which system made each run:
run 1, C (10 x 18):
[[-16  -2  -9  -8  -1  14  24   5   0  -1 -17   9   8 -18  -2 -17   7   5]
 [-19   6   0 -11 -21  -3   3  -9  -8  17  20   9   0   2  -6  -7  17   0]
 [  2  -2  20 -20 -18  -6 -20 -11   2  -1   1  -5  -3  -3  -1  15  -6 -10]
 [  8 -19   9  13  13 -14 -11   2 -10   1  -3 -11  -3   5  14  18  -6   1]
 [ 16   4  -7  23  18   6   4   8  17  -6   2  -8   6  11  -4   0  -5  -1]
 [ -3  14  -7  -7  18  16  16   7  -1 -12 -10  12   0  -4   2 -16  -1   4]
 [-15  11 -15  -4 -17  -4   3   1 -11   7   4   9  -4 -10  -8 -12   7  15]
 [ -5  -9   0 -14 -26   4  -6 -13   3   8  -3  -2  -2  -2  -6   7   5 -14]
 [ -1 -16  27  -1   2  -9  -2  -4 -10   7   0  -4   7   6   5  15  -2  -6]
 [ 10   3   5  14  19 -10  -9   4  13  -3  16 -10  -1   1   4   7  -2   3]]
run 2, E (10 x 18):
[[ -5  -1 -11  11   1 -12  10   0  11  -5   4  -8 -14   3 -12  -9  15  -4]
 [ -8  -1  14 -10 -10  12   7   8   8 -18  -2  -5   6   9   2  -8   7  -3]
 [-12  -3   4  -1  -5   3  -6   6  -5   7  11  -1  12 -12  15   1   0  16]
 [ 11   5 -14  -1  -3  12 -15 -12  -3   8  10  -3  -5   6   6   8  -9  -6]
 [  9  -5   9  -3   4  -2   3  -6 -12  -1 -21   3   2  -1  -6   7 -15  -6]
 [  1  -4  -5  15  12 -15  14  -1   0   5   5   3  -4  -5  -9  -1  13   4]
 [  1  12   1  -7  -2   8   2   5  15 -15   5   4  -6  12  -7  -7  11  -8]
 [-18  -1   9 -10  -8  -1  -6  15  -3  -1  -9   2   8  -7   9  -3  -1  10]
 [ -3  -3 -17   9  -7   2 -10  -7   0  17  14 -10  -1   1   6   3  -1   0]
 [ 11   0  11  -8   1  11   0 -14  -4  -4  -9  -6   2   7  -3   4 -16 -14]]
run 3, X (10 x 18):
[[ 15  -7   3   0  -4   1   7 -20 -24  -3  -6  -5   2 -30  -1   4 -17  16]
 [ 18  -8 -17  17  -5  -4   4  -6  -8   6  16  17  -5   3  -9  16  26   6]
 [  8   7  16 -11   1   2  -9  16  20  -7  -8  26  12   4  -7  14   7  -5]
 [-30   6   2  -5  16 -14  -3  21  -3   4  -4   5  -3   0  14 -10   5   8]
 [ -9   9 -16   4  -8  -3 -10  -4  14   7  -1 -21 -10  12  -7 -10 -11 -13]
 [  5 -16  13  -7   0   9  14 -16 -10  -7 -19 -15   1  -8   0   0 -12 -11]
 [  6  -6   2  15  -2   1  16  -9 -10   1  26  -5   7  -4  -1  -2  13  15]
 [ 19  15  -5  -9  -5  13 -16   0  11 -11  10  17  -2   2  -1  11   4   0]
 [-11  -2   5  -6   0  -7  -7  19 -18   0 -19  15   4   1   8   3  -3  10]
 [-14  -1 -18  14   2 -10  -3   4  14  24   3  -8   2   1  -4  -3   0  -4]]
run 4, R (10 x 18):
[[  2  -8  -2   2 -22  13   7 -15 -44  27   0  13  16  18  -5   7  -8  -1]
 [ 16  -1   5   7  15 -19  -2 -23   7  27  18   5   3 -20 -12  19  -1  -5]
 [  6   4   8  -6  26 -19   0   1  -3 -20  -3  13 -30  16  -2   5  19 -13]
 [ -1   2   9  11  -5 -11   0  31  20 -24 -19  -3  10  -2 -11  -5  -2  16]
 [-25  -5 -23  -4  -5  23   1  12  17   5  -5  -6   3  -2  16 -13  10  -5]
 [ -7  10  15 -12 -15  20   3 -14 -15  14  11  -6  18  13   0 -10 -18  -6]
 [  6   0   0  -3   3 -14  -7 -25 -16  12   9  -8  -9 -27   2   7 -13   8]
 [ 21  -9 -10  14   1 -10   1  -8 -11 -12   3   2 -22  15  -9  12  16  -4]
 [ 10 -11  14   7   9   3   9  19  16 -13 -16  11  17  -2  -4  11   8   1]
 [-25  11  -9  -3  13   3   0  21  10   6   5  12   4   1  12 -12  12   6]]
run 5, N (10 x 18):
[[-22  -3  -4   2  -4 -15  19   9  19   5 -17  -3   5 -28 -16 -17   5   6]
 [-22   0  -2 -14 -15   7   4  -9   6   3  21  -6 -12  14   2 -11  24 -16]
 [  3   1  33 -11 -20  -1 -14   0   5 -13   8 -13  12   0   1   7 -12   6]
 [  7 -14  -8   6  12   3 -13  -8 -15   4  10  -7  -6 -12  26  15  -3   9]
 [ 23   6  -8  20  11   8   0   2  -3   0  -5   3   5  25  -8   6 -11  -6]
 [ -3   1   0  -6  16   1  18   2  -2  -2 -25  12   5 -19  -6  -8  -6   2]
 [-15  10 -16   1  -9  -6   8   1  -3   8  14  10  -9   6  -9 -12  21   4]
 [ -3   2  10 -13 -24   0 -11   1  20  -8  -6  -6   1   1 -10   1  -1  -9]
 [-13 -18  15  -5   1  -7  -7  -1 -12   6   5  -7   1  -5  20  10   4   2]
 [ 16   5  -4  17  11   4  -6  -4   7   4  21  -8   4  10   1   6  -5   0]]
run 6, N (10 x 18):
[[ 24  -2  17 -21   2  28 -24  -3   3 -22 -14   0   6  -4  21  20 -22  -7]
 [  1  -5  -9  20  20  -9  -5  13 -38  17  -2  15   8   1  16  11  -8  24]
 [ 18  16 -34  19  12   4   5  -5  24  14  -8   5  -1   4 -26  -4  -8 -15]
 [-20  -1  20 -26   3 -10  22  -1 -10  -9 -32  11  -9   0 -13 -16   4 -14]
 [-18  -2  -2  10 -20 -17   6   4   6   4  33  -6   0 -15  -4  -8  28  23]
 [  8   0   1 -16 -15  23 -24  -4  25 -15   4 -11  -8  15  10  10   1 -22]
 [ -7 -14  31   0   9  -6  -7  12 -27   2 -10  -3  18   0  19  12 -19  15]
 [ 15   8 -33  26  20   5   0 -11   3  22  22  -4  -1  -7   1   1  -5   6]
 [ 13  14   3 -14   4   8  11  -6  -3 -17 -31   9 -11  19 -21 -10 -11 -23]
 [-20 -13   6   2 -11 -19  20   9 -14   1  -4   7   7 -28  -4  -7  17  27]]
run 7, S (10 x 18):
[[ 11 -23  11 -25   4  18   3 -16   7  -5 -21  11   1 -25  10  20   6 -20]
 [-14   4  18  13  19 -32   3  19 -20   6  10  11   2  12   1  -1   9  18]
 [ 13  17 -20   0  -1   5 -25   3  42  -6   3  -6  -8  -2  -5   4  -6 -11]
 [-15 -14   7 -11  -3  11   9   2 -28  -8 -31  -9  -5  14  12  -9 -10  -9]
 [ -7   8  -7  22  -5  -4  20   1  11  16  21  -6  18  -9 -17 -16   6  16]
 [ 15   3   0 -24   2  19  -8 -26  -1  -8  12   8 -17  -3  10  11   7 -18]
 [ -7  -4  24   0 -12 -21  -5  14 -24  -4 -12   3  10  -4  -3   4 -11  22]
 [  5  -8 -30  23  10  -3  -8   7  26   6   9  -7  -6  -6   4   8  14   1]
 [  5   0  16 -16   4  18   1  -3  -7  -4 -17   9   4  29   1   5  -7 -26]
 [-21  13   5   2   8 -16  15   9   1   6  -3  -4  10 -25  -7 -21 -10  21]]
run 8, P (10 x 18):
[[ -1  23   5 -19 -10 -26 -20   9  27  -9 -14  13  -8 -28 -20   1  -8   7]
 [-26 -30 -10   2   0 -16   0   3   5  -3  -7 -21 -25  -2  15   1  24 -11]
 [  5  -2  15  17 -13  10   9   5  25   2  10 -18  25  24 -15  -3  -3 -10]
 [ -2   6  16 -16  26  23   7  -9  -8  -4   4  -6  10 -12  23  -8 -17   0]
 [ 10  14 -19  16  -8  -6 -11   1 -29  -1  12   0 -10  10   0  -3  -8  22]
 [ 17  -8 -14  -4 -15   7   0  -8   7  -2 -24  11  -1 -20 -13  12  -1  -5]
 [-19 -15  15  -5   4 -11  15   2 -12  10  -4  14   1   8  -1   3  22  -9]
 [ -2  21   7   0   6  -8  -8   5  25   5  25   4   5   1  -7  -3   4   2]
 [ -4   2  -1 -12   7   5 -17   5   3 -19 -10 -13 -14   1  18  -1 -10  -5]
 [ -4 -14  -8  22 -13  -4   6   6 -11   7  -7 -18  10   2  -2  -3  -9  11]]
run 9, P (10 x 18):
[[  1   7  -2   4  -2  -4  16  -3  -9  12  -5  16   7   5 -22  -4   2  -2]
 [ -5  13   6 -18   6  -7   3  -9   7  -5   6  11 -11 -14  -5  -4  11  -3]
 [ -8  -2   3  -4 -13 -12 -14   8   3 -11   8  -7 -11   6   4   3  11   4]
 [ -1 -14   0   8  -7   7  -6   5  15   3  -3 -13  12  -2   6   8  -4  -4]
 [ -1  -3   3   4  15  11   7  -2  -7   9  -2  -4   9  13   7  -1  -9  -8]
 [  7  17  -1   3  10  -2   4  -2  -8   0   2   4   1  -2  -8  -8 -13   9]
 [  4   2 -12  -4  -4  -2   2  -5  -7 -11  -5   4 -16 -11  -3  -1   7   5]
 [ -5 -10   2  -1 -18  -2   3   3   0  -2  -4   5   2   3  -6   5  16  -1]
 [ -8  -3  10  -6   2   4  -2   1  11  11   9   3  10   0   4   4   6  -7]
 [ -3   9   4  -1  11  -1 -12   3   0   2   6  -5  -2  10   8   0 -11  -2]]
run 10, X (10 x 18):
[[  1  -7  -1  12  -5  16  -1   7   2  -1  26  -5   7  27  12   4  18  -1]
 [  7  18   8 -12   6  19 -16   7   5  -3  -5   4  16  -1  10   1 -27   4]
 [ -9   4 -20   8  11 -10   4  -1 -27  14  -9   2  -9  -5   4  -9 -10  11]
 [ 11   0 -13   9 -13  -6   5 -14  13  10  -5  -3  -3  -1 -27   2  -1 -13]
 [  0 -12  24 -15   7   0  17  -7   0 -11  -7  10   1 -10  -1   5  16  -8]
 [-10   7   7   5  -6  -7  -5  12   2  -6  29  -2  -1   8   5  -5  17  15]
 [  3   8 -10 -10  -5  11 -28   8  10  -7  -8  -3  -6   6  13   7 -11  -5]
 [ -9 -12   0   8   5   0   6   6 -22  12 -20  -6  10   5   7  -2 -15   2]
 [  5   4 -11  14   8   0  12 -13  12  18  12  -8   6  -7 -13  -5  -3  -4]
 [ 13   8  11 -17   3   4   9 -15  -4 -17  -3  12 -12  -1 -10   0   5  -9]]
run 11, R (10 x 18):
[[-14   9 -27   1  -1 -14  -3 -13 -17  26 -21 -11  -9 -22  -9 -15 -32   4]
 [ 14  -9 -11   8 -16  -2  24 -35  -2   1   6 -13 -18   9 -29  -5  13 -23]
 [  9 -21  42 -10   3  -3  22  -6   1 -22   4   6   9 -18  -1  12  23   3]
 [-11   5  -5   7   4  -9 -20  29   3 -11  26  12  -5   1  24   5  26  28]
 [  8  13 -14  -4  -9  22 -36  20  14   0 -14   5   8  27  10  10 -21 -10]
 [-17  -7  -5   3  10  -1  11  -4 -18  32 -33  -6  14  -6  -1  -9 -32  -8]
 [  1  11 -12  12  10 -11  24 -31   2  15  26 -16 -14  -3 -23 -18   4  -9]
 [ 20   0  27 -23  -4   3  12 -16   0 -40   0   4 -16 -11  -8   4  14  -4]
 [-11 -16   1   9 -18 -13  -6  30 -10 -15  -1  11   4 -11  11   9  23  33]
 [ -2  -1 -21   7  -8  22 -26  16  24  18  11   5  14  25  13  13   6 -12]]
run 12, E (10 x 18):
[[  3  -9  -7   8  -6  -6   6 -10 -38   8  14  11  -8   6   2   7  14  12]
 [ 24   5   0  -3 -11   3  -5  -8  24  -6   2  10   2  -6 -19  14   5  -8]
 [-16  -8  13 -12  18  -7  -2  13  -4   2 -14  15  -1   5  14   6   9  -8]
 [ -3  13  -9  19   0 -14 -11  11  12  12  14  -9   4   8  -8  -4  -7   9]
 [ -5   3  -7 -13   4  17   3  -6   6  -9 -16 -13  -8  -2   6 -11 -11 -14]
 [ -7  -8   9   9 -10  -6  13  -1 -27   3   1  -5   7   1  -3  -5  -2  15]
 [ 12   2  -9   1  -5   7   3 -15  13  -1  19  -1  -3 -13  -6   4  12  -1]
 [  1   0  15 -17   1   6  -8   4 -10 -11  -7  14  -2  12   8   9   4  -6]
 [ -3  -1  -4  13   2 -16 -10  12   6  13   0   3   9  -9  -2   8  -3  13]
 [  0   4 -16   0   9  11  -1  -6  10   3  -2  -6 -10  13   1  -4  -2 -19]]
run 13, C (10 x 18):
[[-12   5   2   0 -12  -8   4   7   5 -16  -6 -15  -9   8  -9 -16   1   2]
 [-12 -13   2  -2 -11  12   8  -3  -5  -5   3 -18   3  -7  13  -7   3   5]
 [  4   1   4   2  -9  14  -2  -9  -9   8  20  -2  12   6   4   3  -2   4]
 [ 13   6   4  -7   6   5 -10  -7  -2   4   0   8   4  -8   2  11 -11   0]
 [  8  -1 -10   8  11 -11  -4   1  -6   4  -8   9  -8   1  -3   9   1   0]
 [  1   0  -5   6   2  -3   7   7  13  -4 -11   2  -1   4 -12  -3   6  -6]
 [-15  -1   6  -6   3   1  11   6   2  -4  -2   1   0   1   3 -10   9  -1]
 [-10   6   2  -4 -10  -1  -6   1  -2   1  12  -6   0   1   3  -6   1   6]
 [  3  -3   0  -5  -8   7  -9  -8  -5   1  -1  -8  -1  -1   5   5  -9  -4]
 [  8  -7   3   8   5  -1   3  -5 -10   6  -2  -2   5   1  -1   6  -6   0]]
run 14, S (10 x 18):
[[-10  -2 -11 -19  -2 -19   6 -28 -24  -1   3   2 -35 -29  -1  -5  14   2]
 [ 10 -11  14  10 -38 -20 -10   5  -1 -13  14   0  -3  15 -18  17  23   7]
 [ -2 -26  14  -3  11  13  -3  19  27 -14 -13  -2  14 -13  23  16  12  -3]
 [ -9  14   4  10  32   4  -6  19  -6  10  10   2  10  27  19  -6 -11   2]
 [  4  28 -18  -5   1   8 -10  -9  10  10 -10  -9   0  -6 -12 -14 -35  -6]
 [ -5 -11 -15  -1 -13  -4  20 -21 -31   2 -14  -8 -19  -4 -10 -11   1  -3]
 [  9  -8   9   7 -21  -4  19  -7   5  -4  17  10   7  -4 -22   5  29   6]
 [  1  -7  19 -20   9   5 -11   6   8 -15   8  15  -1 -10  20  17  19   0]
 [-10   7   5   7   7 -12 -27  26  -2   5   1  -3   6  13  15   5 -14  13]
 [ -1   0 -23  13   6   8  -8   0  15  13 -15 -19   0   4   0  -3 -21 -14]]

runs to name:
run 15 (2 x 18):
[[-22 -10  -3  14  -2 -10 -12   4  -7  17  16 -28  -2  10  17  -3  -5   5]
 [ 27   3  -5  12   4  14  -2 -15  11   1  -4 -15   7   8 -11   5 -24 -13]]
 : P
run 16 (2 x 18):
[[  7  12  11  10   7  -9   6  -2  -3 -11  -3 -18  -5  20 -14 -13 -20  -4]
 [  2  -7  -6   5   9   5  19  -6  -1 -19  -2 -14  -5 -25   5 -11   3  13]]
 : C
run 17 (2 x 18):
[[ -4  16  -1  -1  16 -18  -6  -6  -5  25  14  18  -4   6  -8   5   3  -5]
 [  1   6   4 -14  -7 -19 -14  -7  10  -7 -15  -5 -19  -7 -13   3  -9 -11]]
 : S
run 18 (2 x 18):
[[-12 -22  10   2  24  -1  35   6 -19  -1 -18  15   5  -3   6  -2  20  -1]
 [ -2  31 -10   4  -1   2   3   9  15   4  32  19   5  10 -15 -14  18  11]]
 : P
run 19 (2 x 18):
[[  2 -24  -6   5 -11   9 -26  23   7   2 -20   7  10   8  19  27   4  -3]
 [-15  -2  -3  17  23   3   2  11  -2  34  -3  -1  21  22   9  -2 -14  -9]]
 : R
run 20 (2 x 18):
[[-21   0 -10 -12 -17 -21   7  -5 -14  21 -15  21  -3 -28 -17  -4   9   9]
 [ -7 -13   0  -1 -12 -24  -8 -10  12   8  22   1 -20   7  -7  15  36 -14]]
 : S
run 21 (2 x 18):
[[-13   3 -15  -2 -12   1 -13  18  13  -4  -4   5  -4   4   4  -1  12   3]
 [-10  -4   6  -6 -13  12  -5   2   2  12  -8  -6  14  12   2   0 -10 -12]]
 : R
run 22 (2 x 18):
[[ -1 -12  12  -5  -7  -5 -13   3 -27   2 -15   3   4  -1  11  14 -13   8]
 [ 15  -8 -17  24   9  -7   1  -8   8  16   7  -4   1  -6  -7  11   2  -2]]
 : E
run 23 (2 x 18):
[[-24   0 -31  11  -5   2  18  13  -4  25 -25  14  11  -9 -12 -16   1   7]
 [-15  10  -3 -13 -23   6  16 -27   1  21  18  -4  -3  11 -21 -17   9 -21]]
 : E
run 24 (2 x 18):
[[ -5   0 -10  15  -2   1  10  10 -21 -12   0  -4  -9  23   1 -13   9  10]
 [ 13   2  -2   2  -8  21   1  -1  21  -1   0  -1  20 -14  -5   3  -8   2]]
 : R
run 25 (2 x 18):
[[  4   8  12 -16   0 -12 -16 -12  16   9   2   6  -7   1 -10  12  -4 -20]
 [  1  -9  12   3  15 -22  -5   4 -11 -11 -14  -8 -15   6   4   7  -5  -2]]
 : C
run 26 (2 x 18):
[[-12  -1 -36  -1 -23 -15 -11 -13  14  18  25   2 -26 -10  -7   3  32  -3]
 [ -1 -26  42 -22 -27   0  -9  -8   0  -6  -7  -5   5  18   2  23   9 -26]]
 : S
run 27 (2 x 18):
[[ -9   8 -34 -10  -1 -15 -12   0  -2  10  -7  24 -24 -25  -1   3  16   7]
 [-12  -8   0  -8 -24 -17  -6   4  17   1 -17   2 -12  16 -20   4  16 -23]]
 : P
run 28 (2 x 18):
[[ 18  -2   0  14  11   0 -13  -9 -14   1   5 -15  -4  14   7  10 -21  -2]
 [ 19  -2  -4  11  18   3  14  -1  -2 -12 -20   1   2 -10  -7   0 -11   3]]
 : E
run 29 (2 x 18):
[[ 14 -21   2   1   1  17   1 -19   3   2   8 -12   3  -5  11  17   5 -13]
 [ 10  -1  20   7  11   1   0  10 -15  -1   1  11  14  19   4   9  -4   3]]
 : P
run 30 (2 x 18):
[[ -8  13  34   3  11  -6  -1  11 -14  -1  15  -8  14  31   3  -8 -14   6]
 [ 10  14 -21   6   6  10  -9  -4  19  -5  -1 -19  -1 -26   2  -9 -24   9]]
 : S
run 31 (2 x 18):
[[ -4  -4   9 -27 -21   5  -4   6  19  -4 -27  24  10 -24 -10   9   7  -6]
 [-34 -13   0   3  14 -22  -2  12 -10  14  14  -2 -12   6  20  -1  24   4]]
 : S
run 32 (2 x 18):
[[ -6  19 -28  -1  12 -16  -9  -1   9   7  -2   9 -23  -8  -9  -7   3  -2]
 [-14  -7   5   1 -15 -15   4   7   4  -9 -20 -13 -10  15 -15  -9   1 -10]]
 : N
run 33 (2 x 18):
[[-22  16  17 -14  14 -13  12   3 -11 -18  29   5 -22  15   6 -20  30   5]
 [ -2  10  -3  -8 -39   1 -28  13   7 -26   6 -17  -6  -9   6  -3  -7  22]]
 : C
run 34 (2 x 18):
[[ -8  -6   5 -12  -3  17 -10   6 -15  -1   4   9   3  11  23   7   7  -1]
 [ -1   8  -7   8  -5  -6 -18   6  -2  22   1   3  12   0  -2   6 -17   8]]
 : P
run 35 (2 x 18):
[[  6 -16 -19   0  12   1  -1 -14 -11 -10 -13 -15 -28  -5  13   5   1 -11]
 [  8  -9  13  17 -16  -6  18   9  -4  -6  -8   2  17  14 -22   0   5   6]]
 : P
run 36 (2 x 18):
[[-12  15   7   4  11 -23  13  16   5  16   9  37   8   7 -22  -3  27   6]
 [-12  17  -1 -32  -1  -6 -28   0  30  -7   4   5 -23  -7   7   1   8 -17]]
 : S
